Named moves, each a turn or a mirror, and the order they were made in; the first pair answered:
zufeb:
[  0.8   8.2 -19.7 -13.8 -42.1 -13.8 -14.0 -50.7]  ->  [ 10.1  -9.7 -21.4  -3.6 -60.2  12.0 -11.7 -32.7]
[ -5.3   5.4  -3.4  18.3 -10.1 -10.0   4.7   8.6]  ->  [ -8.1   7.4  -2.9  17.5  -8.4 -12.8   4.4   4.4]
[  6.0  -6.3   7.5 -32.5  38.0  -4.8  -2.6  -9.6]  ->  [ 18.3 -28.1   6.4 -20.9  16.5  28.4   1.1  13.7]
[-36.0   6.1   7.7 -13.9  -8.4 -22.7  16.8   0.1]  ->  [-25.5 -11.6   7.3  -5.0 -25.8   4.6  22.1  21.1]
biz:
[ 26.4 -22.4  -5.8  23.9  -1.6  15.3  10.7  28.1]  ->  [ 33.3 -21.4 -11.7  24.9  12.6   5.1   3.3  21.8]
[-19.5  36.3   3.0   4.4  49.5 -22.1 -15.4  21.0]  ->  [-37.7  33.6  19.3  -0.5  14.1   3.1   6.7  44.7]
[ 33.8 -51.6  13.7  24.7  13.1 -20.5  19.6   9.2]  ->  [ 25.0 -52.4  20.3  21.6  -3.6  -8.7  30.7  19.7]
[ -6.0  16.5 -10.6  16.3  -5.5 -11.8  -4.2 -15.6]  ->  [-13.4  16.4  -4.8  15.2 -20.3  -2.1   4.9  -6.6]
rodof:
[ 11.1  -9.1  -9.1  45.8  32.4 -43.0   1.8  16.6]  ->  [ 28.8 -19.9 -20.3  50.6  21.8 -29.9 -11.3   6.0]
[-15.0 -31.6  21.2 -35.3   5.1   2.9   9.4 -10.2]  ->  [-27.6 -15.7  25.7 -28.1  18.3  -8.9  12.7   6.8]
[ 36.5 -32.7 -12.8  -2.9  41.9  18.5  -1.5  -8.7]  ->  [ 28.2 -39.7  -4.3 -14.9  39.0  16.5   8.5 -14.1]
muru:
[ 24.8  10.7 -15.8   5.5  -8.9  13.5 -17.0 -21.4]  ->  [  9.4 -22.0   4.1 -10.5 -22.9  16.5  16.8 -17.1]
[-12.7 -31.9  -2.9  -1.3  63.6 -18.7   4.2  27.8]  ->  [ -3.2 -20.1 -12.8   1.7  71.5 -17.9  -9.8  22.1]
[ 40.5 -32.6  -8.5 -22.5  -1.7  16.5  -8.8 -18.7]  ->  [ -3.4 -34.0  24.2 -13.0 -14.6   2.4  35.8  25.2]
Revif:
[  3.5  -8.9  -0.4  16.7  15.2 -11.5  14.0  13.0]  ->  [ 6.6  3.3 -7.4 28.1 -2.5 -1.9  5.2 11.3]
[-34.0  -1.2   4.9  -3.0  11.2 -19.0  21.3   9.9]  ->  [-31.3  10.8  -7.2  19.4 -23.9  -5.2  11.2   5.9]
[-11.1   4.6  14.5   9.9 -42.1   6.5   5.8  -2.8]  ->  [ -6.6  24.0  13.3 -20.1  -5.7  29.4  -8.0  10.2]
[-14.9 -32.1  11.2  -9.4   8.1 -30.8  26.5 -19.6]  ->  [ -4.9   4.0 -13.9  24.4 -49.0   3.8  -0.6 -21.7]
Then:
Between the rows of a pair lie two moves.
[-11.0  13.2   3.3  -1.4   9.0   5.2   5.8  31.8]  ->  [ -4.8  -3.2  -3.2  16.8  11.4 -28.0   8.1  11.7]
biz Revif
[-16.0  26.9   2.7  29.8   5.8 -23.4  19.3  28.4]  ->  [ 42.0  -1.8 -28.9  19.5   2.5   6.9 -19.7 -21.0]
rodof muru
[ 34.0   3.1 -26.0  10.8  36.4 -28.4 -37.6 -41.3]  ->  [ 46.5 -54.9  -9.6  -2.6  -9.4  28.7 -11.4 -27.0]
zufeb rodof
[ -8.1  18.1  -3.2  -3.6 -15.6  10.1  -8.0   4.6]  ->  [ -4.6  -2.2   3.7 -25.8   9.1   2.0  -2.3  -4.1]
muru Revif
[ 18.3 -41.8   1.9  25.8  -2.1  14.4  -3.1  46.8]  ->  [ 11.8 -26.4   0.5  34.3  -1.0  10.2  -7.2  56.1]
rodof muru
[ 29.4   1.2 -21.8  13.6  21.3  -9.4 -29.0 -14.9]  ->  [ 35.6 -25.0 -17.1  20.3  11.3   5.2 -19.3   1.5]
Revif zufeb
[-13.3  22.1  -4.4 -27.1  -7.5  -7.2   0.9 -35.7]  ->  [ -5.8   1.6   1.4 -16.0 -36.4  30.6   9.8  -7.0]
biz zufeb
[ 10.5 -17.8  20.5 -26.6  56.9   8.4  13.0  31.3]  ->  [  9.9 -43.9  16.3  36.4  -2.0 -31.0  30.9  19.8]
rodof Revif
[ 42.4   1.0 -31.7  -6.5  36.4 -12.0 -26.0  -2.0]  ->  [ 50.8 -21.1 -30.7 -12.6  18.2   8.5 -22.2  -5.2]
rodof zufeb
[ 12.7  34.8 -14.7 -17.6  24.8  17.0 -32.6 -18.0]  ->  [-13.2  -6.9  20.9 -52.1  18.3   9.9  16.0 -13.8]
muru rodof
[-43.2  27.1   6.6 -16.7  12.8 -18.2  -5.2   1.8]  ->  [  7.5  -3.7 -18.7   8.8  40.8  -9.4 -35.3  -1.0]
zufeb biz
[  6.2 -23.9   0.0  -8.4   3.7  -3.3 -31.5 -16.3]  ->  [-26.5  -3.4  13.8  11.3   3.6 -19.4 -13.2  22.6]
muru muru
[-15.7 -28.3  -6.8  -2.5   9.6  -4.2  10.1  31.4]  ->  [-10.7 -13.2 -18.6  18.7  13.2 -18.2  -2.2  29.0]
muru Revif
[ 25.4 -23.2   3.1 -21.8  25.0  12.8 -20.0  -7.2]  ->  [-10.4 -21.5  25.3 -28.1  26.6 -12.5   8.5   5.7]
muru zufeb
[ 15.6   4.0 -23.5 -15.2   1.7  26.3 -26.3  18.3]  ->  [ -6.2 -16.4  -2.6 -13.1  29.1 -19.7   6.4  33.9]
Revif muru
[-4.9 26.6 -7.2  2.5 11.6 -7.5 -6.7  5.5]  ->  [  6.2  21.3 -13.8  -8.8   1.2  11.2 -13.7  -9.4]
biz muru
[  4.9  30.5 -10.6  41.7  19.9 -15.6 -12.0  24.4]  ->  [ 10.1  -9.5   5.1   1.6 -38.1  46.8   7.9  10.9]
muru biz
[ -6.8 -14.6   7.7  -4.5  12.4  -5.0  12.0   5.7]  ->  [ 3.0  5.6 -5.1 15.1 17.3 -3.5 -6.9 10.1]
muru rodof
[ 19.5 -26.2   0.2  15.1 -27.5  22.4   8.6  14.3]  ->  [ 30.4  -7.1 -16.8  32.1  13.7 -12.7 -16.7   5.7]
muru biz
[-16.5 -25.1  -1.7   2.3 -14.0 -24.0  -7.7 -20.8]  ->  [-13.4   2.4  -4.9 -27.6  19.7   6.8 -27.1  -7.5]
Revif Revif
[  3.2   9.4 -10.4  15.6 -19.3  36.5 -26.1  -8.2]  ->  [ -9.3 -41.5  12.9   9.9   5.7 -20.0  11.4 -19.3]
Revif Revif
[ 13.3 -30.4   5.5  33.8  14.5 -15.7   1.1  22.3]  ->  [ -6.9  -6.2  12.1  19.3  26.2 -42.4   3.7   5.4]
biz zufeb
[-37.2   2.9  11.0 -38.9 -45.2  29.5  28.5   5.3]  ->  [-30.9  68.3 -17.1  -4.1  -9.1  15.5 -16.3  19.2]
rodof muru
[-15.9  -6.3  22.1 -33.0  -6.5  10.8  25.5  19.9]  ->  [  8.0 -16.6  -3.8  17.1 -16.6 -38.7   5.9 -24.8]
biz Revif
[ 39.4 -17.6 -11.7  12.9 -30.7  49.1 -17.9  -5.7]  ->  [-20.6  25.7  12.5 -22.3  14.8 -46.3   7.6 -43.7]
muru zufeb
[ 16.3 -16.9   1.8 -16.6 -19.0   4.4   4.6   2.3]  ->  [  7.7 -11.1   5.6 -25.6 -13.6   4.3   9.0   6.1]
Revif rodof
[ 31.7 -33.8 -10.1  22.6  36.7  -3.4  -7.3  18.1]  ->  [ 29.5 -34.0 -11.9  42.9  -9.9   8.4  -1.9  15.3]
muru Revif
[ 21.1 -40.2  14.3 -32.3 -11.5  21.8   3.9 -21.2]  ->  [  6.0 -34.6  24.0 -42.7   7.8  -2.1  14.8 -19.9]
biz rodof
[-12.0  -9.6  22.1 -18.3  -6.6   5.5   7.7  -5.1]  ->  [-10.0  18.9   9.0   2.9  16.9 -13.3 -11.8   0.2]
muru biz
[-18.0   3.1  28.3 -29.9   9.7  28.8  14.2  23.8]  ->  [-16.1   4.6  19.4   8.2 -43.5  27.9  13.6  15.5]
Revif Revif
[-10.2  -0.4  -0.6  -0.9   5.9 -10.3  -1.3  14.5]  ->  [  2.7   3.0 -13.0   5.8  -2.5  -7.1 -14.1   0.4]
Revif muru
[ -7.3   6.6   4.9  -0.6  20.6 -19.4   8.1  13.1]  ->  [ 0.5 -5.4  4.1 14.7 -4.1  3.7 10.5 28.0]
zufeb Revif
[ 29.8   1.6  -3.5  -4.6  33.0 -10.2  -9.0  19.2]  ->  [ 10.3 -18.0  10.0  14.8 -18.1 -13.7  20.9  24.8]
Revif biz
[ 30.1 -24.7   5.0   6.2  13.1  11.4 -28.0   1.8]  ->  [  6.9 -38.9  25.2  -3.7   6.4   3.3   4.1  18.6]
muru rodof
